In the rows, 100 means zero.
Each path below is one point turned by a fixed rotation once a step. After each direction that follows a path, write how fast that rotation turns it, in degrees a step (0 if it stays still).
Each turn is a multiple of 5 degrees from 10 to 175, or 0.
Each row of a path follows its step; steps can be skipped.

step 0: [86 87 75 103 81 96 87 91 122 109 71 46 73 106 73 116 94 96 115 76 117 116 113 106 116 102 141 94 101 113 82]
step 1: [84 113 111 74 95 97 110 110 112 119 69 111 134 83 119 106 106 60 96 109 86 122 80 134 106 96 141 73 87 118 105]
step 2: [76 121 110 91 75 81 103 87 95 113 104 93 94 89 106 141 67 88 124 113 108 112 124 104 112 94 98 123 108 121 41]
step 3: [93 98 107 99 102 144 135 101 72 124 76 92 118 65 104 118 83 119 122 101 103 81 62 104 120 110 122 83 84 99 85]
step 4: [94 117 114 49 103 104 79 91 105 118 119 103 96 80 57 116 102 124 129 88 101 130 95 100 94 104 114 84 138 100 77]
step 5: [88 74 82 101 69 109 82 113 83 114 63 128 89 90 83 102 76 94 133 100 112 128 90 86 90 108 134 89 66 84 101]
step 6: [89 107 109 70 82 114 106 102 134 101 96 101 113 93 132 101 93 99 125 92 104 115 106 87 45 108 103 65 110 144 81]
step 7: [118 68 111 107 101 88 106 100 90 118 87 72 135 95 86 147 54 96 103 102 102 120 107 98 69 103 111 113 80 84 78]
step 8: [83 96 116 73 120 130 109 88 128 142 67 60 84 75 93 72 84 110 108 88 112 94 121 123 98 105 104 84 93 112 94]
step 9: [112 116 91 69 95 78 78 118 91 144 109 112 125 72 82 114 102 85 118 83 98 109 94 140 81 74 100 103 69 94 86]
step 10: [112 108 120 94 70 100 84 121 101 114 88 103 81 78 123 78 55 96 138 79 129 92 109 94 122 131 106 110 91 114 75]
Speeds:
[101 120 109 91 102 102 107 104 83 104 102 106 94 100 99 96 102 111 109 98 108 92 95 109 105 99 99 115 97 93 99]
55
[103 102 104 109 103 107 104 104 111 115 101 100 99 100 101 85 94 94 98 111 99 96 86 86 103 109 116 109 96 99 104]
155
[107 95 113 95 113 112 101 93 101 89 97 85 107 99 85 103 110 97 99 93 110 96 99 89 106 95 105 101 99 93 96]
90
[105 109 103 93 97 93 104 105 103 81 83 98 97 113 109 106 99 90 100 107 103 99 102 101 88 107 113 104 102 100 103]
70
[93 109 103 95 102 105 110 94 112 100 96 105 113 88 106 95 120 99 102 93 90 94 94 106 91 109 96 94 104 102 107]
145

step 0: [95 106 99 111 99 122 92 121 138 64 104 91 97 97 93 119 136 114 62 71 106 84 74 98 105 99 103 72 74 81 103]
step 1: [111 79 126 96 109 141 74 103 112 99 125 82 98 115 86 76 96 107 89 81 124 120 76 76 121 123 131 124 92 100 85]
step 2: [101 78 135 107 105 97 56 117 56 107 132 96 104 97 116 124 96 132 89 84 93 89 98 86 103 88 80 129 113 98 97]
step 3: [69 124 124 111 113 73 88 108 66 87 106 80 78 123 121 100 104 59 106 110 102 93 94 87 138 93 91 106 90 92 125]
step 4: [81 140 82 94 114 106 103 146 101 105 119 119 95 128 72 101 124 79 102 93 101 95 129 108 99 107 100 133 122 93 124]
step 5: [110 90 79 106 59 71 94 115 100 96 100 106 87 87 79 137 132 96 110 76 139 88 116 106 111 120 135 107 97 106 108]
step 6: [88 136 108 111 73 139 76 98 101 124 88 71 90 75 71 131 88 108 100 100 115 96 90 99 109 79 136 91 92 90 94]
step 7: [113 95 132 73 83 133 85 81 91 78 112 113 102 95 82 92 93 103 79 86 104 70 117 75 100 87 101 90 80 50 114]
step 8: [118 104 115 82 130 100 97 114 112 94 142 80 94 99 110 101 106 134 77 93 122 97 69 108 129 112 84 87 84 86 142]
step 9: [110 126 142 110 118 93 61 127 107 89 130 107 92 116 115 89 109 104 126 84 93 118 91 102 114 137 113 109 111 88 73]
step 10: [97 91 91 125 121 91 89 131 61 78 109 85 75 105 100 126 133 102 80 105 73 86 113 86 112 96 120 129 107 89 73]
Speeds:
[95 98 105 99 118 93 90 86 106 102 102 101 113 96 102 93 95 112 98 90 96 103 97 98 109 99 98 111 86 91 100]
55
[113 83 99 95 101 96 104 104 86 98 107 103 108 95 86 107 105 105 93 109 99 97 114 105 96 104 91 108 91 100 100]
130
[114 93 108 104 114 110 108 103 93 94 90 92 107 105 104 102 104 105 101 92 92 99 91 107 100 111 106 87 108 90 97]
40
[92 114 96 96 106 87 100 105 100 87 105 112 103 102 91 93 107 100 93 101 107 106 90 113 92 114 99 91 99 99 101]
80
[120 113 86 109 109 88 98 103 105 97 108 95 102 102 100 98 101 89 110 98 98 90 103 103 107 93 93 102 103 97 91]
65

step 0: [101 79 112 73 102 114 76 102 92 96 128 87 110 96 107 91 56 99 127 75 102 93 95 121 85 96 78 76 114 82 83]
step 1: [104 137 94 100 94 56 102 119 85 115 91 115 106 83 101 93 94 135 101 94 115 88 137 104 105 99 88 120 103 72 112]
step 2: [120 101 74 62 108 102 84 77 97 66 79 101 106 113 83 109 76 109 92 99 74 117 93 116 108 96 83 92 102 120 125]
step 3: [81 113 103 119 119 61 105 80 98 105 106 86 87 133 93 81 131 100 75 69 98 102 87 90 105 95 101 93 104 69 115]
step 4: [110 64 101 121 116 99 118 81 108 54 91 98 105 74 113 86 97 120 102 123 105 104 82 109 81 77 83 92 117 106 89]
step 5: [118 106 101 98 133 79 114 109 99 122 93 84 89 119 109 99 116 113 94 103 121 101 111 59 78 127 87 108 71 117 78]
step 6: [86 108 89 92 70 115 112 117 115 90 98 115 74 81 98 102 108 80 83 116 85 137 98 109 60 95 85 78 103 124 102]
step 7: [91 95 131 72 108 97 78 118 72 112 98 68 104 109 85 114 135 75 115 108 117 99 95 95 95 94 107 84 101 73 76]
step 8: [110 98 113 97 66 98 98 112 114 93 127 97 103 47 111 84 93 122 120 92 96 94 117 108 107 113 80 67 96 96 108]
step 9: [109 109 95 52 110 69 82 129 100 115 79 120 109 114 112 115 97 99 109 82 106 80 101 111 113 94 77 129 113 110 89]
step 10: [121 115 98 108 87 90 82 108 113 95 101 83 98 112 84 87 81 115 54 93 77 118 118 140 108 101 109 79 103 89 126]
Speeds:
[104 97 107 117 91 102 91 99 101 93 105 96 105 101 104 113 102 113 113 88 109 102 97 96 97 88 90 104 92 95 95]
95
[94 96 81 103 96 93 91 105 110 114 95 91 99 96 107 96 86 109 100 111 104 96 100 99 99 103 90 110 99 103 91]
90
[89 94 113 89 107 112 90 107 94 87 98 99 106 111 107 95 98 100 98 110 100 94 94 99 100 100 89 112 95 106 107]
155
[104 99 100 93 90 101 86 105 101 100 96 113 98 98 104 98 98 91 101 95 97 86 109 115 105 104 101 95 84 87 92]
40
[104 99 112 113 86 93 101 100 95 113 104 98 100 106 95 90 102 98 86 105 105 91 110 94 98 102 90 98 97 99 116]
160
[101 93 100 106 107 78 91 91 100 93 99 105 106 105 104 98 95 108 92 94 81 100 103 102 112 93 105 105 101 105 105]
45
[85 118 105 101 101 101 105 106 109 102 110 108 95 93 111 88 93 105 96 94 93 104 92 89 102 95 100 96 90 93 102]
145

step 0: [127 99 127 108 129 122 108 130 116 116 102 91 126 92 95 89 104 79 116 121 66 112 102 83 92 94 68 84 115 63 59]
step 1: [123 125 78 116 116 87 80 121 93 103 140 73 101 125 105 99 126 57 108 99 105 126 100 115 115 101 72 103 111 58 115]
step 2: [115 151 90 131 119 123 86 98 104 89 118 115 68 107 154 108 125 113 103 109 87 101 110 96 112 109 87 112 130 113 101]
step 3: [119 105 97 136 110 100 91 83 146 94 107 106 136 79 96 82 103 106 92 130 82 140 100 96 114 120 81 94 130 131 81]
step 4: [136 100 77 139 82 77 110 121 101 119 135 102 122 78 108 95 89 71 134 114 119 101 69 101 92 79 96 85 132 107 93]
step 5: [81 135 98 99 100 94 127 148 95 81 96 84 105 104 141 94 107 96 129 128 103 101 94 98 115 91 93 118 142 83 69]
step 6: [88 112 116 113 105 125 102 103 83 91 121 103 115 91 102 119 115 75 102 108 108 133 139 129 137 116 57 91 115 108 59]
step 7: [117 97 78 127 117 145 96 94 99 82 130 106 91 79 117 88 99 58 99 119 94 98 74 98 72 106 51 84 97 93 87]
step 8: [130 120 101 88 121 109 96 129 126 124 114 93 113 102 135 83 93 111 107 146 97 130 79 98 104 94 57 122 106 88 129]
step 9: [130 141 107 113 86 111 92 122 104 109 114 84 109 112 93 111 148 88 131 84 98 136 92 97 113 97 83 118 125 141 98]
step 10: [97 101 66 132 90 92 91 106 103 71 127 86 92 99 128 68 137 94 109 133 94 95 89 124 115 118 100 96 107 141 68]
Speeds:
[100 90 94 104 114 119 102 105 106 102 107 108 104 104 87 87 95 97 97 104 96 95 98 108 106 96 114 91 101 106 98]
100
[107 104 96 89 101 96 88 95 102 97 97 112 108 101 87 107 107 87 98 94 118 101 102 111 95 91 95 97 110 104 101]
135
[97 100 90 104 96 81 106 113 104 103 100 112 106 93 105 92 100 108 98 86 99 104 99 102 95 107 108 100 106 117 97]
55
[119 89 97 92 100 99 112 93 103 113 93 103 106 90 101 101 90 93 93 109 98 103 89 89 91 103 98 101 104 99 101]
90
[102 116 106 87 88 101 104 101 106 99 110 97 94 90 88 93 94 100 92 102 105 90 111 97 95 112 110 97 96 98 105]
0
[90 103 93 95 104 100 100 100 111 77 87 92 104 104 94 88 105 95 96 102 94 103 88 92 91 106 101 105 106 94 96]
155

step 0: [81 106 71 95 90 93 75 136 81 124 98 93 142 100 110 81 92 66 127 79 85 124 73 85 104 99 106 116 116 71 125]
step 1: [118 136 93 93 119 95 118 112 67 106 103 91 109 63 100 111 86 94 89 78 75 121 83 83 130 114 56 136 85 108 110]
step 2: [104 88 84 114 81 104 110 119 96 124 122 111 93 86 133 124 91 86 111 86 84 100 119 107 107 86 54 91 112 77 163]
step 3: [91 102 94 126 85 84 105 128 89 123 87 94 138 104 76 80 84 47 113 82 95 130 74 94 114 106 84 107 101 62 115]
step 4: [118 133 99 93 114 110 85 108 71 117 79 91 118 67 135 117 90 83 86 70 71 127 105 94 132 131 79 113 97 107 112]
step 5: [108 99 96 125 79 78 111 99 101 130 123 96 87 82 115 105 104 90 121 101 105 99 107 105 136 101 29 98 111 86 141]
step 6: [92 105 89 133 73 95 104 99 99 132 75 115 129 125 92 114 83 50 86 82 87 122 92 98 106 124 98 101 99 63 134]
step 7: [106 128 116 103 121 101 71 104 103 119 82 80 129 68 135 74 107 93 98 80 90 125 82 107 134 143 77 107 94 93 117]
step 8: [107 115 85 104 74 64 93 75 93 134 112 111 91 102 119 133 110 100 106 120 88 114 102 94 140 109 49 122 100 98 129]
step 9: [98 99 107 145 90 102 111 94 133 133 102 115 111 104 89 97 89 84 67 85 88 112 86 103 103 123 91 110 90 55 152]
step 10: [102 110 103 97 95 90 55 107 98 122 86 87 146 97 137 83 105 95 112 106 78 139 69 109 120 127 106 109 94 98 131]
Speeds:
[103 98 109 102 112 116 98 103 107 103 102 96 100 87 118 100 100 109 91 89 98 93 108 108 93 104 104 92 101 96 109]
140
[104 105 102 112 95 103 113 99 111 96 113 101 101 102 98 113 97 103 107 113 103 92 117 89 98 99 94 102 98 102 112]
110
[87 103 99 110 84 99 93 96 101 95 104 87 104 105 95 101 98 109 96 86 99 104 107 100 95 92 102 102 100 80 94]
115
[93 94 86 114 104 109 92 103 101 97 99 93 106 104 96 91 86 103 94 99 98 102 103 96 99 112 97 106 89 119 99]
120

step 0: [100 93 85 110 93 89 91 69 112 77 101 115 69 80 123 102 113 134 107 105 90 147 122 71 106 134 97 105 122 102 134]
step 1: [72 127 85 96 120 71 98 73 86 95 126 81 74 98 111 131 86 119 121 101 84 81 82 137 121 129 82 85 112 79 109]
step 2: [81 115 103 93 131 92 81 114 122 101 117 108 100 72 112 60 116 91 112 95 123 138 94 138 138 107 89 83 105 109 134]
step 3: [96 94 91 85 69 109 99 113 71 80 100 115 105 112 105 107 102 102 147 120 99 124 67 138 91 131 108 116 99 101 143]
step 4: [100 130 85 102 115 141 130 89 99 103 78 90 121 93 102 99 116 81 85 113 96 83 89 114 136 146 91 92 78 101 142]
step 5: [91 64 113 101 76 107 87 61 125 127 96 116 126 100 130 111 125 95 125 100 112 78 89 125 133 107 119 112 95 132 111]
step 6: [100 130 65 142 74 96 83 111 108 108 73 131 111 114 94 99 108 117 86 109 109 67 94 119 109 113 110 117 142 106 126]
step 7: [65 112 92 100 68 73 121 108 112 120 86 90 90 97 95 69 120 118 119 79 68 69 106 87 126 107 136 85 73 105 120]
step 8: [94 76 90 128 109 86 110 77 124 58 94 122 110 102 112 95 123 136 122 97 111 97 154 103 98 113 116 91 109 83 128]
step 9: [100 125 79 108 86 92 97 83 118 111 152 82 83 105 124 98 93 143 92 103 54 93 113 130 99 124 97 115 102 80 119]
step 10: [76 111 130 87 125 84 125 123 126 84 113 87 104 64 105 93 112 108 112 109 92 96 107 152 126 88 111 80 134 86 116]
Speeds:
[95 109 102 97 91 93 96 125 101 104 95 104 99 98 86 87 100 95 107 99 103 106 92 105 96 93 110 100 110 99 102]
90
[108 78 95 100 102 94 99 101 99 105 100 98 98 112 109 93 100 97 99 106 111 107 98 95 107 103 107 109 112 85 104]
130
[98 98 100 82 104 106 100 101 94 86 113 95 112 97 102 93 92 98 93 106 98 111 95 119 99 97 95 98 97 93 106]
45
[102 102 92 102 101 101 114 108 90 102 93 97 93 109 103 105 100 111 91 108 77 102 86 99 102 95 94 103 109 104 104]
125
